(in the rows, 128 means zero)
The rows below come in pairs that one turn or mirror swaps. Which row does each named row swap with?
z_256: [127 128 124  95 126 149 144 137 148 139 132 111 119 114 148 117 112 117
 134 141 146 105 108 149  92 116 150 141 109 107  82 129 159 138 158 155
 110 115 139 130 109 130 153 115  75  89 117]
z_270: [120 139 115 134 127 115 116 134 128 141  96 133 137 114 116 140 137  78
 102 134 167 135 135 104 127  99 129 121 104 132 128 134 142 136 134 155
 142 153 153 163  46 123 102 129 148 105 164]
z_362: [160 145 108 128 143 126 118 132  92 140 163 141 144 176 113 133 118 156
 169 129 124  99 145 130 127 107 155 125 150 109 121 137  99 130 121 147
 153 138 125 131 133 124 123  91 169 117 115]
z_260: [143 134 141 148 120 141 122 112 106 158  98 128 121 167 129 139 166  90
 119  88 149 115 108 132 176 109 119 114 151 138 138 123 125 155 128  98
 109  94 140 105  98 124 131  96 117  99 162]
z_399: [136 124 109 120 154  93 117 118 118 137 130 120 179 142 134 174 143 132
 122  87 124 128 138 103 121 126  99 162 128 149 162 125 149  75 107 120
 111 118 127 155 131 134 107 141 146 122 146]
z_895: [122 133  96 127 116 133 125 109 130 132  82 129 139  77 104 126 132 102
 100 106 157 173 148 123 126  99 133 112 108 114 141 134 157 131 101 146
 147 148 140 171  60 115 114 127 136 125 145]
z_743: [110 139 122 128  97 128 133  98 135 106 102 124 125  82  80 121 116 126
 108 100 136 158 142 137 134 101 143 101 107 127 129 146 138 113  82 106
 147 139 120 148 129  94 132 103 128 194 111]
z_299: [133 114 126 115 141 147 107 141 149 136 131  99 157 144 148 126 147 134
 149 116  92 112  96 113 109 145 134  93 112 137 154 136 150 120 115 115
  82 116 148 137 126 147 163 177 137 146 110]
z_155: [114  99 128 135 141 145 143 143 115 121 120 117 130 147 162 120 120  88
 108 117 167 111 161 116 150 130 144 136 109 112 146 112 118 160 122 130
 178 134 100 139 118  89 100 132 106  95 121]
z_653: [126 123 152 149 149 123 129  90 138 106 118 142 141 132 144 147 109 161
 110 123 106 148 140 105 146 170 133 104 154 142  99 162 147 100  87 143
 137 110 137 104 122 125 120  87 161 163 125]
z_745: [134 138 123 104 121 156 148 125 169 142 132 104 108 143 152 122 127 128
 126 145 141 111 119 144  96 115 151 124 109 126  80 129 158 150 156 130
 100 117 133 120 128 141 161 111  67 111 110]
z_445: [161 132 128 145 128 128 125 147 107 158 126 150 104 185 121 119 154 153
 151 118 148 125 160 106 138 119 122  83 167 120 137 129 107 164 128 125
 160 137 130  97 122 146 137  99 141 119 141]
z_533: [135 137 125 131  89  80 125 123  94  99 170 106 149 128 130  91 112 168
 134 124 113 124 115 125 109 136 150 139 124 116 133 137 130 114 162 141
 141 108 123 123 128 126 111 100 160 134  88]
z_407: [113 126 147 131  97 101 115 113 141  98 117 133 115 114  86 124 104 134
 104 117 127 118 151 135 138  94 127 106 121 143 113 151 116 101 114  93
 141 133 113 132 144 116 126 108 133 215 109]
z_80: [132 114 132 132 138 121 112 143 155 140 122 102 144 145 143 132 139 129
 150  97  92 127 100 122 119 149 123  85 107 147 150 141 151 118 104  94
  79 108 148 126 147 134 165 160 125 166 118]
z_599: [116 158 158  90 108 113 163 126 119 133 138 137 114  98 113 122 123 125
  96 127 144 126 126  96 134 139 126 149 142 139 108 125 117 150 147 125
 160 131 123  91 130 118 152 103  63 134 150]

z_260 swaps with z_533
z_399 swaps with z_599
z_155 swaps with z_653

The rows below come in pairs that one turn or mirror swaps. Which row does each named row swap with?
z_588: [108 146 128 149 113 155  71 112 129 152 105 137 137 150 151 108 153 181
 170 156 125 149 130 159 136 131 125 138 143 137  75 102 118 142  89 132
 152 115 115  81 111 134 154 146 114 145 134 171  88 121 122 141 127 134
 136]
z_243: [141 111  89 109 125 135 178 127 155 140 103 162 117 136 156  94 134 143
 159 135 129 155 134 116 132 164 121 165 121 151 117 115 153 149 153 150
 155 118 123 103 132 127 130 165  74 165 147 149 100 140  73 105 147 151
 132]
z_983: [132 128 100 147 117 150 105  98 156 178 106 163 121 160 166 122 146 161
 155 142 121 159 123 172 143 153 133 145 149 151  72 101 132 124  96 126
 168 139 105 104 120 120 155 137  88 158 163 172 104 159 114 132 120 136
 142]
z_808: [ 85 138 132 143 117 131  72 165 106 101 130  97 171  99 167 103 138 130
 114 148 150 164 134 136 130 102 139 118 115 135 124 171 116 132 114 119
 127 122 129 126 122 112 118 110 142 119 105  94  89 115 162 173 125 135
 112]
z_67: [100 165  93 175 138 119 110 145 130  97 155 128 152 101 167 148 107 119
  95 124 145 181 132 139 141 100 171 151 100 139 120 178 133 114  93 109
 128 134  91 160 108 132 120 130 133 139 113 114 104 138 157  93 141 137
 136]
z_174: [113 113  94 111 127 115 150 171 133  93 132 121 152  87 171 101 123  99
 102 128 151 164 136 102 126 131 137 142  97 153 156 182 142 136 163 131
 129 128 135 148 139 103 100 127 112 131 118  75 104 134 125 140 141 144
 110]
z_295: [ 99 141  97 121 146 136  76 156 125 119 148 132 121  82 181 129 142 100
 103 151 144 123 143 138 116 129 140 107  74 168 117 164  99 127 103 114
 109 129 150 133 119 128 140 118 136  99 132  75  95 148 137 165 116 139
 120]
z_862: [106 122 121 151 140 165 104  96 128 155  81 150 142 175 156 105 147 156
 162 125 130 145 124 140 106 145 122 148 139 144  77 103 148 160 103 130
 165 128  69 113 120 124 149 130  86 129 152 162 118 133 147 113 147 120
 138]
z_604: [104 120 104 135 123 121 105 162 131 120 138 113 165  99 185 115 126 100
  84 133 149 176 128 146 134 117 148 121 116 146 133 185 129 114 128 110
 138 148 124 159 135  92 111  94 124 126 128  78 107 153 163 169 120 138
 114]
z_567: [111 128  97 109 119 148  82 107 139 152 115 157 117 130 166 135 147 160
 156 141 119 133 120 173 151 157 127 158 123 164  71 105 137 122  91 118
 161 120 102 100  96 129 160 163 106 130 171 180 130 153 103 106 128 105
 144]
z_535: [142 112  85 107 124 135 172 127 159 142 103 165 116 135 157  96 131 141
 160 134 127 155 125 118 128 170 116 166 119 157 120 120 156 146 156 149
 149 117 124 106 134 127 131 168  80 164 147 146  98 141  71 105 143 152
 136]
z_138: [140 120  89 121 124 143 149 109 156 152 101 170 111 146 154 107 139 158
 170 137 123 148 129 129 134 167 122 165 128 155  97 101 145 147 132 145
 158 120 115  95 123 129 143 168  77 161 154 167 103 140  78 104 141 143
 137]
z_934: [123 106  90 102 126 119 178 167 140 100 123 132 143  99 168  92 124 107
 117 129 148 168 138  99 127 143 129 151 101 150 155 168 150 143 175 141
 138 122 134 137 142 110 103 139  97 147 125  92 100 135 104 128 146 152
 114]
z_967: [ 69 136 102 120 123 145  84 169 114  91 131 131 129 113 175 140 173 134
  76 115 165 147 123 156 153 129 142 119 115 146 133 147 133 131 114 128
 133 155  94 130 126 114 128 127 163  94 112  82 116 167 132 144 103 126
  97]
z_542: [119 147  94 128 142 158  74 111 142 159 125 167  91 124 166 133 154 141
 151 158 124 111 141 157 122 152 129 122  96 170  75 104 101 133  83 124
 131 123 138  95 108 147 170 147 109 122 157 140  94 153 102 140 117 138
 140]
z_825: [ 84 115 122 144 145 142 105 145 109 107 107 111 175 128 171 100 132 104
 108 118 153 158 127 119 101 116 135 129 112 142 125 171 146 153 130 117
 140 135  84 157 133 103 114  96 116 104 126  86 121 128 185 142 148 122
 118]
z_302: [ 90 142  99 127 118 166  84 128 130 130 109 163 101 153 162 143 185 173
 120 123 147 135 120 173 158 153 134 134 137 147  95  91 135 139  93 136
 152 150  82  94 117 132 157 154 140 115 135 145 115 170 100 119 104 124
 117]
z_812: [ 82 121 101 101 125 121  84 167 116  96 147 109 158  74 184 130 129 102
  91 133 146 148 123 148 144 123 143 136  94 160 127 182 134 111 122 104
 132 129 121 152 108 104 121 123 139 101 138  91 132 149 149 141 128 107
 118]
z_90: [117 169  90 181 134 134 109 108 145 133 137 156 129 135 156 152 118 152
 134 130 128 171 130 155 147 121 161 164 120 139  86 129 135 120  75 116
 146 130  80 129 100 148 146 154 113 157 131 169 104 141 130  72 140 136
 152]
z_987: [125 106  88 101 127 118 174 167 145 104 123 135 142  98 168  94 120 104
 120 126 144 166 128 101 122 148 125 152  99 155 158 171 153 142 176 141
 131 123 134 139 145 110 105 143 101 144 127  90 101 137 100 127 145 153
 118]

z_535 swaps with z_987
z_588 swaps with z_808
z_295 swaps with z_542

The rows below come in pairs that one turn or mirror swaps. Which row does each named row swap with?
z_432: [121 151 124 102 107 153  91 115 112 172 139 133 121 137 137 167  97 136
 150 122  93  97 142 131 158 151 110 136 141 116  88 114 155 146 107 164
 118 120 127 198 157 171 121]
z_240: [124 160 109 135 122 124 110 121 170  66 148 102 115 184 176 100 123 102
 159 119 144 137 155 102 110 128 114 106 163 132 147 119 110  88 118 123
 160 152 143 164 109 161 124]
z_787: [117 142  87 173 126 174  89  99 121 128 162 125 116 146 122 126 102 162
 166 112 118  77 158  74 149 183 110 110 124  78 103 131 135 113 104 130
  84 116 111 125 129 160 117]
z_126: [106 159 114 110 148 139 138 108 173 101 147 106 150 206 172 103 112 140
 187  88 151 150 146 124 123 149 125 143 154 136 148 159 133 118 123 114
 144 135 161 158  95 147 149]
z_643: [122 128 133 102 104 155  86 123 130 172 131 120 124 132 141 151 106 125
 143 127  91 102 133 134 142 154 116 150 136 143  81 111 152 145 122 168
 124 119 141 189 147 158 120]
z_88: [104 133 117  84 139 147 152 114 124 159 117 112 165 168 154 106 105 172
 183 102 131 133 109 126 128 162 136 162  98 135 125 160 140 119 116 110
 122 105 142 134  77 137 148]
z_336: [131 136 149 104 108 172  86 108 133 167 117 109 133 129 132 148 114 123
 153 109  88 104 137 121 155 160 116 151 128 126  78 111 152 145 135 152
 117 129 153 178 154 150 129]
z_496: [112 154 113 104 189 146 161  99 155 155 120  89 143 157 167 106 101 175
 164  85 129 140 142 132 144 157 139 157 110 152 131 141 136 137 112 107
 134 123 136 148  94 136 159]
z_711: [153 152  89 137 140 125 124 113 126  75 148 117  63 169 169 103 128 138
 156 147 130 138 123 108 107 127 117 100 134  94 147 125 107  92  75 144
 148 154 113 164  95 175 120]
z_966: [102 154 109 168 122 188 109 107 123 144 137 113 132 127 125 125  97 162
 144 112 128  79 162  65 145 204 112 132 106  82  95 113 140 114 111 123
 116 124  95 138 102 150 124]
z_581: [120 159  90 135 130 119 117 140 163  89 143 135  75 135 162 134 114 111
 130 158 112 123 145 108 113 139 108 106 144  92 126 112  89  91  80 147
 149 154 118 127 114 159  93]
z_383: [107 154 125  85 155 135 145 128 133 158 103 118 152 170 151  88 105 183
 162  94 130 147 128 122 131 125 132 150 110 140 118 164 142 128 112 111
 122 101 136 152  85 130 154]
z_830: [142 152  75 151 131 112 111 132 133 110 140 124  63 139 175 125 118 111
 138 145 115 124 159 102 121 121 103 108 158 123 146  94  94 114  92 137
 144 150 112 140 132 172 120]
z_916: [138 153 125  90 155 161 154 106 138 130 102 104 117 167 161  95 124 162
 177 112 134 171 111 128 120 146 139 161 107 121 135 156 138 133 108 126
 160 141 146 170  74 137 155]
z_285: [135 141  89 119 116 129 107 143 156 100 145 132  84 130 154 117 102  97
 156 147 108 113 128  99 127 125 100  79 138  87 136 101  90 107  88 151
 151 155 112 149 115 166  95]
z_458: [101 147  83 175 138 180 102 109 124 133 140 126 122 134 124 121  93 166
 164 110 123  81 147  65 148 195 115 111 119  81 105 127 135 115 105 125
  99 112  96 124 102 150 103]

z_458 swaps with z_643
z_787 swaps with z_336
z_432 swaps with z_966
z_496 swaps with z_830

